Which row each row swaps with, under one turn or mirror:
N: [ -4 -23 -26  36  29 -32  -8   2 -31  -2 -30 -19]
K: [ 22  23  20   4  11   1   2  16 -28 -31 -37 -16]
S: [  6  11 -43  -8   4  29 -33   4  -3   1 -19  -7]
B: [-20  -5 -18  25 -10  24 -27 -21  -2  18 -33   4]
A: [  0 -11 -29 -13  11  18  -7 -11   3  27 -50  23]
F: [ -1  -6 -38   0   7  19 -13 -29   2  34 -22   5]
M: [  4 -18 -27  45  19 -10  -1  -3 -46   4 -46 -11]
W: [ 19  27  15   6  11   5   3  -6 -24 -25  -8 -34]
P: [-12  17  31   4  -2  25   2 -16  -9 -25 -22 -25]
C: [  1 -40 -30  30  14 -20   1  10 -30 -13 -47 -18]
X: [ -9 -41  -5 -21  27  -2  35 -10  -8 -19 -42 -22]
H: [ 11  24 -11 -24  10  31 -14   5  -5 -24 -12 -24]
R: [ -7 -19   6 -19  36  13  43 -28 -19  -5 -41 -17]
U: [-17 -27  -1 -22  44 -11  29 -23  -6  -6 -27 -21]

Swapped with X: C
Swapped with U: N
Swapped with K: A

Which row each row swaps with, under one turn or mirror:
tulek: [ 17 -10  20  11  -2  14  20   9   8 -39   9 -29 -12 -17   0 -38  -3  33
  11  -5  17  31   1   0  19  11  -4  49   2   9  10]
Mimo: [  8 -16 -25 -42  -6 -28 -27 -11  -8 -13  -7 -14  15 -35  25   0  16  10
  41  24  22  23 -36 -18  22 -17  -6  -9  -3   2  21]
Pif: [  2  10 -15 -39  22  -7 -54 -18 -24  -5  34  -8  -1  -9   9 -10  17  23
  40 -26  16  14   6 -20 -17 -19   7  19   9  -8   6]
rana: [ 29 -19  15  33  14  -6  18  -1  52  -3  -9  10   4 -25 -22 -17  -8  -6
 -10  12  28   2  -6   8  14  -7  -5 -12   2   9   6]
pada: [ 14 -10  -3  -5 -56 -22  -4  -1 -23 -19   6   3  15   1  16  -6 -10  -9
  22  42  -1  15 -10   6   3  25   8 -11  -2  -3  25]
dize: [ 16 -33  -7   2   7 -32  14 -23  22  15 -15   7  45 -13  -5  -4  -7  -7
  -6  22  -6  18  10  12  31  12  15 -13 -15   5  16]
voz: [ 10  -4 -15  19  25  15   6  34  -3   1 -19   1 -29 -20 -13  -4  15   6
   4   3  29  -9 -39 -34   9 -14 -30   2  26  14   1]
lifov: [ -7  -7 -11 -21 -20 -47 -21 -34   1 -19  -7  -5  24   3   4   2  -3 -11
  13  11   6  22  -2   3   8   3  35 -44  -9 -15  13]
gif: [  2  18  14   0   7  24 -22  32  -8  -2  -7   9 -12  14 -26 -28 -13  15
 -31 -23  16   5 -16  -8 -10 -14 -21  36  24   6 -21]
nen: [  7  -7  25  -9  -6  -3  -7   6  29  19  -5   0 -11   3 -10 -15 -12  32
 -41  12   2   8 -20   7  -2 -16 -10  50   0  20 -19]
Sel: [-39   2 -14 -64  17  -6 -24   6 -30   1  28  -8  -5   8   7  -2  11  19
 -17 -12   6  14   8 -10   2 -29   6   9   0   0   6]
muno: [ -3 -12 -42 -26   5 -22 -35 -12 -15 -28   1  -3  36 -34  13 -12 -23 -18
   8 -13   6  28  -8  -2  19 -46  11  -2 -21   7   7]
Zekad: [ -4  -2 -36  28  32  12  -5  24 -12 -15 -10  10  -3 -21 -21 -13 -21 -25
 -21 -31  11  -2  -9 -17   8 -40  -6   0   3  15  -8]
Ligan: [ -3  -8  -6  13   4 -10  17 -18 -13 -42  18 -36 -22  -6   7 -12  16  21
  41 -11   9  23  15 -16   9  22  30   3   1  -7  22]
Zaba: [ 24  13  -3 -18  22   7 -36   5 -59   0  -2  -5 -13   6 -12 -11   8  44
  28  -1   2  12  -5 -33 -18 -16   4  30  10   8 -15]
Butiv: [-11   1 -15  13  26   1 -11  27 -25   3  -9  -8 -32  21 -23   8   7 -10
   2 -33   4 -17   7 -32 -22  11  -7 -13  14  -2   9]
sipop: [  8   2   7 -31  17  15 -34  30 -22 -23   1  -5  12  -9   2 -36 -10  18
   2  -8  10  33 -19  -3  -4 -15 -37  54   4  21  -9]
vumuv: [ 22   1 -18 -28   7 -34 -42 -21  -1   1   0 -12  19   0  13   6  12  -2
  61 -12  -4  14   9 -24 -11  -2  18  -7 -11 -10  22]
Vitug: [ 46  -1  16  25  18  12  -2  31  37  12 -25   7   1  -3 -23 -17 -10  -1
   3 -12  11  -1  -7 -13  -2  -7 -26  28   4  14   1]
pip: [ -2   5 -17 -17  40  14 -26  11 -40  27  14   5   4  11 -12 -12   9  23
   0 -31  -7   4  13 -23  -7  -2  -8  44  16   4  -7]
Lela: [ -4 -31  -7  -9  -7 -20 -24 -30   3 -12 -15 -13  24   1 -11  -3  -1  -6
  23  24  -4  42   0  38  10   1  45 -18   6   7 -13]
dupo: [ -5   9 -28 -41  35 -22 -45 -12 -37 -15  18 -12  -1  -5  15  -2  18  11
  29 -18  -6  13  14 -17 -14   4  31   3   3 -10  -7]
murom: [ -8 -17 -19  22  19 -33  12 -11  -4 -28 -15  -4   1  -3  -6   5   8 -28
  21  11   4  12  -2  -9   4  15  19 -55  -3   3  17]
Val: [ -7  -6   2   9  23  34 -29  17 -21   3  -8  -4 -15  16 -34 -17   1  12
  -1 -14   2  22  -5  16 -12  -8  11  31  35  18 -38]
gese: [ 31 -16  13  17  25  -3  16  21  38 -12 -23   8   9 -24 -15 -25 -16  -4
 -33  16  10   9  -5  16  19   5  -3  13   0  15 -17]
pemid: [ 43 -22  11  20  -3 -26  17 -14   6  -8 -34   2  14 -15 -19  -5 -10  12
  10  48   7  16 -10  -1  17  -2  19 -22 -13  12   1]
Zab: [-22  -4 -14 -16  -1 -42 -18 -38  -5  13  11 -11 -19  16   4  21  16  15
   8   5 -11   0   0 -14 -16   0  41 -16  -5  -5   1]
zibeb: [-20 -21   4 -11   9 -11  30  12  26   1  -4   5   0  -3 -14  -3  -6  -5
 -51  17  15   5   0  11  25 -19   3 -22  -6  11  10]
kuvo: [ 10  11   3  12 -29  21  -8  37 -44  -7  11  10 -19  15  -4 -15  -6   5
   4  11   2  -3 -13 -13 -17  17 -18  26  23   4   5]
Sife: [ 18 -27   9 -46 -23 -29 -26   4  18 -14 -17 -14  38 -15  10 -16 -22   1
   0  15   7  32  -9  15  15  -3 -17  16 -24   6  21]

Swapped with Pif: rana
Swapped with Zab: nen
Swapped with Mimo: voz
Swapped with vumuv: Vitug
Swapped with Sife: Butiv

Which row each row swaps with, under one turn or mirror:
gezas: [ 18 -37 -12  25   5  42   7   8  -8  19   4  21  20 -30  -3  23 -15   7
 -37  -7  -7  15  19 -14 -17  28  10]
zupi: [-17 -44  15  23   8  31   3  10   5   8  11  24  65 -15 -47   2  26  -5
 -26  -9  -9  26 -11  17 -10   1  -1]
nuf: [-24   7  13  30  -1 -18 -25 -32 -28  -5  -5  -4  -7   6  17  -5  20 -62
  10 -14 -17  34  32  -5  -1  42 -18]
gazef: [  9 -18 -14  31   2  39  -8   5 -18  19  -8  11   2 -36   7  26 -26  -4
 -32 -16  -9  10  26 -16 -16  34  25]
Ludak: [-31   7  49  34   1   4 -21  30 -17 -10  -2 -30  30  16 -28 -27  38 -22
   5 -25   2  30  -9  13 -18 -15  12]
Pode: [-25  12  -8  18 -18  -4 -17 -20 -26   6   0   5  -9  -2  -7   1   9 -67
   0 -26 -29  43  42   0  -1  55  -2]
fer: [-35  -3  42  34  -5 -12 -30  31 -11 -11  -6 -20  35  15 -22 -14  29 -30
   4 -16   8   5  -4  -7 -14 -31  24]
Guse: [  8 -13 -13  19   4  42  -8   5 -14  17 -11  12   2 -33  13  31 -16  -2
 -34 -13  -8   5  25 -21 -12  32  20]
repof: [-36  15 -10  25 -13  -7  -2 -27  -4  -8 -17   7   5 -17  18  13  11 -71
  -2 -10 -16  22  43  -8  -7  33   9]
Lufit: [-27  28  -4  27  -7   7   0 -22 -16  -3 -16  -8 -10 -16  19   3  13 -58
   0 -23 -18  43  40   3 -14  48   5]
mido: [-19 -40  17  13   9  33   4  14   7   7   8  24  64 -14 -41   6  35  -1
 -30  -5 -11  20  -9  10  -9  -2  -4]
Rorob: [  6 -51   5  21   8  38   7  14   5  11  13  24  50 -18 -31  11  10   7
 -34  -3  -3  22  -3   6 -14   9   0]
tis: [-22  -7  49  37   3 -21 -44   8 -32  -7   4 -22  13  28 -12 -25  32 -34
  13 -18   2  22  -2  -3  -5  -4  -7]
rorev: [-20  -6  40  25  -9  -6 -47  33 -29   2  10 -21  17  27 -44 -22  26 -30
   5 -31   2  27  -2   5  -5  -4  12]

Swapped with mido: Guse
Swapped with Lufit: Ludak
Swapped with Pode: rorev

Which row each row swaps with, under one turn or mirror:
tume: [  9  10  52 -13 -45  -1   2   5  12   7   1  39 -22  12   5]
zoku: [ 17   0  11  25 -29  42  36 -19  17   1  12   3  -5  16  25]
num: [-14  13  51  20  -2  25   1 -10  18  12  -2  22 -58   0  22]
lobek: [-15  -2  18  15   9  11 -32 -25 -32  12  16   3  -8 -14  14]
lutuz: [-11 -10  21  -1  19  13  -1  33  33  18  14  22 -22  24  -4]
revol: [ 24 -16  43  17 -26  16  11   2   5   4 -17  38 -41 -20  -1]
Tamu: [  1  10  18   5   4  18 -21 -25 -32  -6  11  12  -6 -35  32]
mil: [ -3  17 -28  -7   7  17  -7  -8  20 -26   2 -13  11  14  11]
bam: [  7 -25  19  -6   2  23  -6 -36 -16  13 -23 -14  12 -12   6]
vebo: [ -5   8  43  14  -5  19  16 -12  17  20   0  37 -57   5  14]
soled: [ 22  -2 -20 -17  -8  13  -5  -7  25 -31 -23   5   0  10 -12]
napo: [  6  20 -26  -9   5  21  -7 -11  17 -34  -4  -9   6  10   6]
nibuz: [-27 -14  22  -1  25  -4 -19  16  12  21   5  25 -28  16  -4]
Larep: [-12  25   3  14  14  20 -28   3  11 -22   4 -31 -12  -6  29]
Velif: [-13  16  19   2  -8   8 -27 -20  -2  12  43  15  -5 -24  14]
Kek: [ 13  12  36 -13 -36  -2   0  13  22 -39 -20  29  -7   1  30]
Vufe: [ -3 -11  38 -31  -5   1 -20   3  22   7 -25  14  -3  21 -20]
vume: [ 40 -24  11   7 -27  24  10 -16   5  -9 -26  19 -19 -11 -13]
nenos: [ 17 -18   5  18 -18  33  40  -5  18  -7  -2  -8   9  12  37]
siguk: [-16  -9 -15 -18  22  -9  -4  12  13  -1 -15 -19  -9  -7  38]
fopu: [ 19 -10  11   6  -9   3  30   4   4  -6 -13 -19  19   6  49]
dakug: [-14  -3  30 -16  -7 -21  -7  20  31   9  -3  35 -33  22  -2]
Kolur: [-23  27  13  17  18  27 -21  -6  19 -13   4 -25 -25   4  34]
teto: [-21 -19  15   2  27   0  -3  22  28  23  17  16 -24 -24  14]
tid: [ 29 -17  36  17 -20  23  16   3   9   0 -20  33 -41 -14  -8]
vokof: [ -1 -12 -13   1  11  15  13   3   4  -6 -12 -31  12  -9  43]
nido: [ 20  10  43 -12 -38 -14  18  10  13  -7 -10  25   0  21  28]
Nifak: [ 12   0  43   3 -46   5  -5 -10  -6  30  21  19 -28   7   5]
Nozu: [  2 -10   1  20  -4  12  -7 -26 -24   6   9 -25   2 -22  32]
tusi: [  4  13  23  -8 -16   0  -3  23  30 -45 -30  16 -18 -13  33]

Swapped with nenos: Kek
Swapped with nido: fopu
Swapped with Nifak: siguk
Swapped with vebo: Larep
Swapped with tusi: zoku
Swapped with Tamu: lutuz
Swapped with nibuz: lobek

Which row each row swaps with, under one turn or mirror:
das: [-19  -2  -3  18   8  -4  -9  -5  11   3 -11   7  32  -9 -17  -1  -6  -2
 -14  -5  33  -6   3 -49  -4  -5  13  18  14  -4  -8 -25   1 -43   9  30
 -27   9  18  10 -17 -13  32]
Kolet: [-15  12  -7 -11   1 -12 -16 -17  -4  -5 -19  17  25  -2 -25  12   6  -6
 -18   7  25   3   4 -27  16  -5   7  23  -3  -4 -11 -29 -10 -52   6  31
 -39  13  22 -13 -18 -11  31]
vugi: [-30  14  -6 -10   7 -20 -10  -4  -1  -4 -20   1  43  -8 -13  23   1 -12
 -17  -5  26   7   3 -26  16  -7  -3  26   4  -2  -5 -33 -13 -49   7  29
 -28  18  11   8 -12  -8  27]
kuzu: [ 20 -40  27  29  15 -29 -13  17   0  -4  33 -34  -1  -9  -6  -9 -17  18
   8  28 -25   1  -3  14  -7  -9  -1   2   5 -11  17   9  27  46 -37 -14
 -11 -12 -19  25  12 -18  11]
pufo: [ -5  18 -15  -6 -12  -5 -31  -3  -6 -22 -30   4  14   1 -20  15  17  -7
  -9   1  30  14  18 -29  22  -5 -14  21   2 -15 -16 -42   1 -45  12  39
 -27   4  25  -9 -18  -5  18]
sok: [-41  10 -20  -4 -23  -4  -5   5 -16 -15 -16   7  11   1  -7  20  21 -13
 -18  -2 -15  -3  -5 -31  48  15  -2  31   3 -15  -1 -23  -3 -34  26  34
 -11  20  -5 -10 -20  -6   4]
Des: [ 21 -45  21  23  11 -14 -19  25   1 -11  36 -35 -10  -2 -12 -16   2  16
  -5   7  -6   6 -11  -7   7  -9   2  14  20   2   6  15  32  68 -41  -9
   8  -7 -10   9  12 -11   7]
laber: [ 40  -3  21 -32 -15 -13  -8  49 -23 -17  22   4 -35  24   3  15  18  17
   3  32 -21  15  -7  39  23 -23  -7  16  -6 -26  -6  -3   2  34 -18 -10
   3  -9  -6 -26  20 -29  -7]
Luze: [ 27   0  21 -32 -10 -21  -2  64 -22 -15  23  -9 -19  19  14  25  13  10
   6  19 -20  21  -8  42  23 -26 -18  20  -2 -23  -1  -5   0  35 -18 -13
  13  -6 -17  -5  24 -27 -12]
tatus: [ 39 -18  25  -2 -11  -6   1  65 -10 -11  32  -5 -31  20  10   2   6  23
  10  21 -16   8  -9  21   3 -24  -1  11  10 -25  -5   2  14  48 -17 -14
  16 -17 -12  -4  21 -32  -9]
Feg: [-15  17 -20 -29 -15 -24 -10   0  -4 -15  -9   6  28  16 -34  10   6 -15
 -21  -5  11   7  17  -6   5   4 -15  22  -4   9  -6 -42  -1 -33  19  42
 -38  16  12  -9 -18  -9  35]
Vubod: [ 35 -19  25  -3 -10  -7   6  64  -4 -17  29  -1 -28  16  14   3  -2  25
  13  26 -10   8 -13  16   8 -28  -4  11  11 -23  -3   4  18  42  -7 -14
  19 -24 -16  -8  23 -30  -8]
Mopub: [-10  10 -16   1 -20 -12 -13  -8  -4  -3 -27   2  28   8 -18  15  -3  -2
 -25  -4  17  20   8 -33  39  -2   5  16  13  -5  -2 -38 -14 -41  -1  27
 -23  28  32   6 -14 -10  37]
sim: [ 42  -3   8 -20 -36 -15  -5  54 -23 -13  12  -9 -27  35   8  17   6  18
  -6  19 -24  32  -3  29  45 -20  -9  12   7 -25   2 -12  -3  39 -24 -12
  14   6   5  -5  21 -27   0]
mog: [-24  16  -8  -4   1 -21 -13  -2   1  -6 -16  11  31   8 -27  15   2 -10
 -27 -10  14  14   4 -29   7 -12   3  25  -3 -19   6 -36 -15 -56   1  31
 -30  14  23  -9 -21  -8  24]
gatel: [ -9 -33  12  41  24 -29 -18 -19  10   3  10 -27  32 -24 -20 -11 -22   6
  -5  13  -2  -7   4 -23 -11   2   6   5  10   1  14  -5  20  -1 -24  10
 -34   1  -4  32  -8  -9  33]
toz: [-17 -39   6  35  26 -27 -16  -8  12  -8   2 -18  35  -1 -31 -12  -8   5
 -19 -25  -1  -5   7 -36  -9   4  14  16  14   4  10 -15  29   2 -19  12
 -20   9   1  32 -15 -12  41]
tur: [ 44   5   6 -22 -27  -7 -23  55 -22 -32   6  -6 -37  25   3  17  26  13
  10  24  -8  24   7  29  28 -21 -26  16  -2 -32 -14 -20  11  27 -10   4
   8 -16   2 -20  12 -20 -15]
fetu: [ 31   2  15 -24 -15 -21  -6  62 -19 -18  26   0 -28  32   0  16  14  12
  -4  14 -32  28  -7  36  13 -31 -12  19  -8 -39  11 -10  -3  26 -23 -10
  10 -10  -5 -22  15 -25 -14]
tasu: [-11 -35   4  36  21 -13 -24 -13  13  -3  11 -27  25 -19 -29 -16  -4   1
 -19  -7  21  -2  -3 -45   4   3  10  17  23  13   3  -2  24  17 -27  15
 -17   7   6  16 -10   1  29]
Zevil: [ 21 -49  23  21  14 -27 -10  36  -3 -17  31 -26  -5  16 -11  -9   0  21
  -5  -9 -30   4  -1   8  -5  -9   5  12  11  -9  11   5  36  59 -33 -17
   7  -5 -17  25  11 -24  15]
segaf: [-21   5 -11  -7   5  -8 -15 -17 -13 -17 -25   3  34  -3 -16  21   4  -4
 -25  -3  28   1  -7 -31  12 -17  -3  19   2  -9   1 -37 -13 -44  17  33
 -19  15  17  -7 -24  -6  33]
vusuk: [ 29   4   1 -45 -30 -26  -3  53 -21 -24  25  -1 -21  39 -11  11  15   4
  -4  15 -27  18   8  47  11 -13 -26  19  -7  -8  -4 -19   8  38  -1   8
  -4  -3 -12 -19  13 -26   4]
zosi: [-21  -3   0  18   8  -6  -2  -3  17  -7 -14  10  33 -12 -13   0 -14   1
  -9   1  35  -4  -1 -50   0 -10  12  16  16  -2  -7 -22   7 -43  16  28
 -23   0  12   4 -14 -12  30]
Sos: [ 34 -10  14 -28 -13 -10  -6  50 -33 -27  18  -6 -27  23  11  21  15  19
  -2  20 -18  13 -18  35  18 -35 -17  14  -4 -29   6 -12  -1  43  -9  -9
  23  -9 -11 -19  14 -24  -5]
kog: [-27 -18   6  32  21 -15 -19 -16  15  -1   0 -20  32 -19 -25  -3 -24  10
 -14 -23  22 -11  10 -37  -5   4  11  12  11   0  10 -20  18   0 -23  12
 -29  11   9  18 -12  -3  33]
Zez: [ -5   1  -2 -18 -35  -6   0  48 -29 -23  12  -1 -29  18  11  21  27   3
  -4  15 -44   5 -13  14  52   2 -11  28  -1 -29   2  -5   6  21  10   7
  16   5 -25 -18   5 -18 -20]
kogap: [ 17 -31  26  15   7 -17 -11  36  -1 -10  34 -29 -16   2  -3  -1 -14  29
   4  -3 -16   1  -1  17   0 -13   1   9   7 -16  13   3  28  69 -43 -21
   5  -9 -14   8  18 -19   2]

Swapped with mog: fetu
Swapped with kogap: kog
Swapped with Sos: segaf
Swapped with Zevil: toz
Swapped with pufo: tur

